The same turns and mirrors carry the whole set onto itself, and each row onto the other rows of its family. Which rows share a family with each named row? Give them in list order.
These 16 rows form 4 families of 4 rows each.
Genol: [-12.4  -0.6  16.9   0.6 -28.0  -9.4  27.6  15.9  28.9 -16.0   2.0   4.3
 -25.9  14.6 -30.3  13.8  31.3  -0.1   2.6  -1.0 -24.2  39.1  18.8   4.4
  30.4 -11.7 -14.7  -2.2 -29.3  15.0]
bibek: [-12.8   3.1  23.4  -9.7 -21.6   7.5   1.2  10.8  12.6 -21.3 -10.1 -30.3
  45.4   0.6  -9.7 -11.8  -6.1  -8.2 -38.1  -9.9 -12.0   9.1 -11.6 -17.8
   8.4  37.5 -11.1  11.6   0.4  11.3]
rulet: [-14.7  -5.5  23.1 -12.7 -13.5   6.2  12.8  19.4  12.7 -30.3 -17.0 -30.7
  29.6  10.7  -7.3  -5.8  -1.9 -13.7 -32.3  -1.0 -13.7  21.3 -24.8 -19.0
   1.8  50.2  -8.6  11.8  -6.4 -12.0]
Fevi: [  3.8   2.2  21.5  -8.6 -22.0 -18.9  22.9   5.5  27.9 -13.2  -9.1  -1.1
 -23.0   8.9 -19.1  23.2  34.3 -15.6  -0.7   5.6 -17.0  35.7  14.7  14.8
  41.6 -20.7 -14.7 -14.0 -14.2  16.0]
Viki: [-18.9  -1.4  16.1 -16.8 -14.9   3.1  15.9  18.8   1.6 -25.3 -21.7 -24.6
  28.3  -1.0  -1.4 -10.7  12.9 -11.2 -34.4  -1.1 -13.1  13.7 -19.0 -17.5
   5.8  50.1 -25.0   5.9  -1.1   7.8]
fef: [-11.8   1.9   8.6  20.0  -9.8 -17.0 -10.0  -5.2 -15.1  13.6 -17.2  -9.8
   0.6   7.7  19.3  44.1   9.9  25.3  -7.6  13.4  -4.4 -12.5  -0.9  18.5
  10.0  -6.8 -15.9   2.5 -26.7   0.6]
Giva: [ -5.6  -7.0   8.8  16.0 -24.2 -14.2 -19.1  15.3  18.7 -33.0  -5.2 -26.5
 -14.0  29.6 -14.2  -0.5 -11.8 -22.2  14.2 -16.0  14.7  14.1 -18.5  11.7
 -36.6  16.2  20.7 -19.8  13.9   2.9]
zozus: [ -3.7   5.1  34.5  -4.4 -30.7 -10.6  28.4  -3.6  25.7 -18.4  -8.1  -3.9
 -16.9   7.3 -27.6  32.5  31.6  -3.8  -3.3   8.3 -16.8  36.9  23.2  18.9
  28.4 -15.5 -10.2 -16.3 -23.7  12.2]
Dudo: [-25.0  -0.9  10.0  10.8  -5.0 -22.6  -5.3   1.3 -19.4   4.2 -17.6  -2.5
   5.9   7.1  21.4  42.2  -7.3  30.4  -5.7   0.5  -9.0  -5.5  -4.0  29.1
  -6.6   0.2 -14.6  -0.4 -26.9  -0.9]
somu: [ -3.1 -10.4   2.9  21.7 -21.9 -10.2 -16.0   6.3  16.2 -28.8  -1.6 -25.6
 -18.8  19.1 -21.7   6.4 -11.6 -24.2  20.5 -12.5  17.9  15.8 -14.5  -5.1
 -29.4  29.4   8.6 -21.6  20.8   4.3]
gepu: [-19.3  -1.8  21.2  17.3  -8.3 -10.1  -6.4  -1.9 -12.7  15.0 -18.8 -18.6
  -1.5  12.6   2.8  55.7   7.2  31.8  -8.2  19.7  -1.3  -2.2  -4.1  27.5
   6.1  -6.3 -15.8  -3.1 -23.7   0.9]
rur: [-26.7  -5.1  11.7  17.2  -0.4 -18.0 -18.7   3.5  -3.1  14.8 -30.3 -11.6
  -5.4  13.2   2.2  33.8   6.0  34.1  -5.4   6.5 -12.3  -7.9  -7.4  25.4
  -7.9  -8.0 -21.3  10.4 -30.1  11.1]
vovin: [ -3.9  -1.6  30.2 -11.7  -7.1  10.0  -3.7   8.8  12.0 -25.7 -18.0 -23.9
  24.9   6.5 -16.1  -6.8  -2.3 -14.5 -26.4  -0.1 -12.2  15.8 -19.4 -22.1
   1.6  57.3 -12.8  13.1   5.5  -5.3]
gev: [-13.2   3.9  24.0 -14.0 -25.7 -26.7  26.3  18.0  28.0 -24.1  -0.3  -0.4
 -18.1  17.9 -21.5  20.0  24.6  -3.4  -2.3  -1.6 -26.7  45.5  10.0  16.4
  37.9 -11.5  -5.9 -20.4 -12.0  22.7]
gezo: [  4.0 -10.1   2.9  16.8 -22.0 -13.4 -13.7  25.3   2.1 -28.0   3.4 -14.1
 -22.9  22.7 -10.4  -3.5  -3.0 -18.1  19.0 -15.8  20.7   9.3 -10.2  17.2
 -29.2  12.9  12.8 -18.7  22.4  16.6]
sikon: [ -6.8 -17.0   0.1  16.9 -23.7 -12.9  -8.3  22.0  15.4 -25.7   1.5 -23.0
  -7.1  17.0 -23.5   6.1 -24.5 -30.3  17.7 -18.4  28.0   8.8 -12.8  10.3
 -20.4   4.6   3.7 -16.6  20.3  14.2]

Which other rows belong to the same family as Giva? rulet, Fevi, fef
Which other rows belong to the same family as rur? Genol, bibek, sikon
Which other rows belong to the same family as gepu? zozus, somu, vovin

The same turns and mirrors carry the whole set onto itself, and each row onto the other rows of its family. Which rows share a family with each named row? Give them in list order.
These 20 rows form 5 families of 4 rows each.
tatel: [ -1.9  -8.0 -25.6  -3.9  -8.4 -16.9  30.2   7.0 -14.8]
Niro: [  6.5 -21.8  -1.7   8.6  -1.3  19.5 -33.9  -8.2  16.0]
deno: [ -7.6 -11.6  16.1   9.5  22.1  14.1 -13.7  14.8  22.4]
giguz: [  4.3 -22.7  -1.1   1.8  -0.6  12.4 -35.5  -0.8  21.8]
Lene: [ -8.2 -21.3  14.3   8.0  22.1  17.5 -11.4  15.9  20.3]
Dimim: [  9.9  -8.8  -1.8  -0.1 -12.6 -12.0  20.5 -30.7 -18.4]
Zuviz: [  6.2  -5.8  -5.6  -3.1 -10.4  -2.1  26.3 -26.6 -22.3]
sus: [ -0.6 -17.0 -15.7  -5.7  -6.4 -19.5  34.6   9.6 -12.2]
kerag: [  4.8 -13.3  -5.5  -8.7   0.9  16.1 -35.1  -3.4  21.0]
Kir: [ 12.9  -5.2  -8.7  -1.6 -20.8  -5.8  20.6 -27.1 -16.8]
tuf: [ -2.3  -8.3 -15.1   0.2  -5.8 -13.5  39.0  10.9 -12.0]
meno: [ -4.2  -2.5  -9.3  -4.6  -9.2 -10.6  35.8  15.7 -16.5]
foto: [ -9.0 -23.8   3.5  12.7  19.3  20.1  -8.1  22.9  18.6]
Faz: [-10.7 -10.5   9.9   0.5  26.3  20.0  -9.3  17.1  21.0]
vogor: [  4.2 -17.4   4.1  -2.9  -0.1  18.9 -36.7  -5.9  14.5]
zagu: [-11.2 -16.2   8.4   4.9  21.4  16.0 -13.1  24.4  16.9]
Lazo: [  6.1 -22.3   2.4  -7.5  -4.0  15.1 -33.5   4.2  23.3]
Nidel: [  7.1   3.8  -7.1  -3.0 -12.3  -6.7  22.6 -25.6 -21.5]
lut: [ -0.3  -6.8 -19.0 -10.7  -8.6 -12.4  34.0   9.5 -15.1]
Sil: [  9.8   3.2  -4.6  -4.7 -24.1  -6.0  14.8 -22.6 -21.2]

Which other rows belong to the same family as Lene? giguz, Nidel, lut
Which other rows belong to the same family as Faz? Dimim, sus, kerag
Which other rows belong to the same family as tatel? deno, Zuviz, Lazo

The same turns and mirrors carry the whole set onto itself, and each row onto the other rows of its family. Which rows share a family with each named row? Give them in list order.
These 16 rows form 4 families of 4 rows each.
Pifov: [ -5.9 -21.0 -24.3  27.8  14.7  11.6   4.0  -0.6 -17.0 -12.9  13.1 -38.9
   7.4 -18.1  -4.4 -32.8  12.2   0.0  -7.7  -0.6  16.5  -5.1]
buf: [-10.0  13.6   9.2  -9.3  15.6  21.9   3.6  40.8  -3.0  -0.4  25.8   8.0
  -3.3   4.6  31.9 -42.0  -4.3  -4.3   0.1 -25.6   9.3 -46.9]
vit: [ -1.8   9.3  11.3 -18.6   9.3  16.8  11.8  47.8 -12.9  15.6   3.6   9.0
   0.2  -4.3  38.3 -28.2  -0.2  -3.4  -9.4  -4.0  10.4 -61.7]
Kiz: [ 29.7  -9.3  14.9  17.1  21.8  -2.0  -0.2  51.1 -15.5  26.3 -17.9  15.8
  -0.6  -9.9  10.7  -9.1  13.5  23.6 -30.1 -25.0  29.9 -24.9]
zaru: [ -7.7 -17.9 -12.9  28.2   0.9  -4.7  15.9   3.4 -23.7 -15.8 -11.5 -43.5
  15.1 -24.2   9.5 -18.2  16.3  -4.5 -10.7   5.0   9.6 -20.0]
veli: [  0.8  15.1   1.0 -10.2  15.5  20.0  10.8  42.2   6.7   3.9  16.0  21.2
  -9.5   0.8  47.8 -22.2   0.7  -5.9 -17.3  -7.0   8.1 -52.7]
mig: [-10.9 -16.9 -15.9   0.4  -6.1 -31.3  -4.3 -13.3   8.2 -10.6  -1.2  14.5
   8.1   1.0   5.8   8.9 -20.1  -1.5  -9.7  12.3  26.7  -9.0]
fena: [ 36.9  -5.7  16.7  25.6  25.4   2.2  -7.1  27.4  -6.1  26.8   7.4  19.1
  -6.5  -4.8   3.6 -25.1   0.1  19.7 -23.8 -34.2  30.8 -16.2]
Tumup: [-12.4 -12.5 -24.8  26.4   6.6   0.1  18.9  -3.5  -6.9 -28.1   2.4 -33.1
   9.5 -18.8  10.3 -17.2  13.4  -5.7 -26.0   8.0  14.3  -8.4]
Lor: [-20.6 -21.6 -13.5   1.5  -7.8 -36.1 -20.1   1.2   2.3  -4.6  -2.0  10.7
   5.3  -0.5   4.6  12.4  -8.9  -9.5  -3.0   6.7  31.6 -10.4]
Vabi: [ 30.3  -5.4  20.3  24.5  14.3   1.6   1.7  43.2  -7.8  16.4  -3.3  24.0
 -12.1 -11.2  16.1 -10.7  22.6  14.2 -40.1 -28.4  35.9 -18.2]
tobo: [-10.1 -18.5 -15.4  30.9  -0.1  -0.7   6.7  -4.3 -16.3 -17.5   6.9 -37.2
   5.8 -27.7  13.3 -18.8  20.0 -16.3 -22.6  12.9  16.2 -17.0]
bege: [-12.6 -19.6 -10.1  -5.1 -10.3 -38.4  -9.7  -0.8  -5.7   4.3 -16.0   1.4
  12.4  -1.6   1.8   7.4 -19.0  -1.9   5.7   7.7  25.3 -21.1]
lon: [ -7.8  13.7   6.8 -20.8  10.0  17.2   8.2  43.8   1.6  13.4  15.0  13.9
 -12.9  -3.1  38.6 -30.2   2.7 -14.3 -20.6  -8.6  22.9 -53.8]
Zeliz: [ 35.2  -1.6   2.9  25.2  30.2   5.1   1.7  40.6   3.4  20.1  -4.1  24.0
 -11.6  -7.2  20.2  -8.8  13.3  17.2 -39.6 -24.3  29.0 -19.5]
minu: [-11.0 -25.4  -6.7  -0.4  -8.0 -20.4 -15.4  -8.3  -5.1  -7.1  15.2  17.0
   7.1   5.4   0.6  -3.3 -20.7   4.9  17.7   4.0  21.7 -11.7]

Which other rows belong to the same family as tobo? Lor, Vabi, lon
Which other rows belong to the same family as buf? Pifov, fena, minu

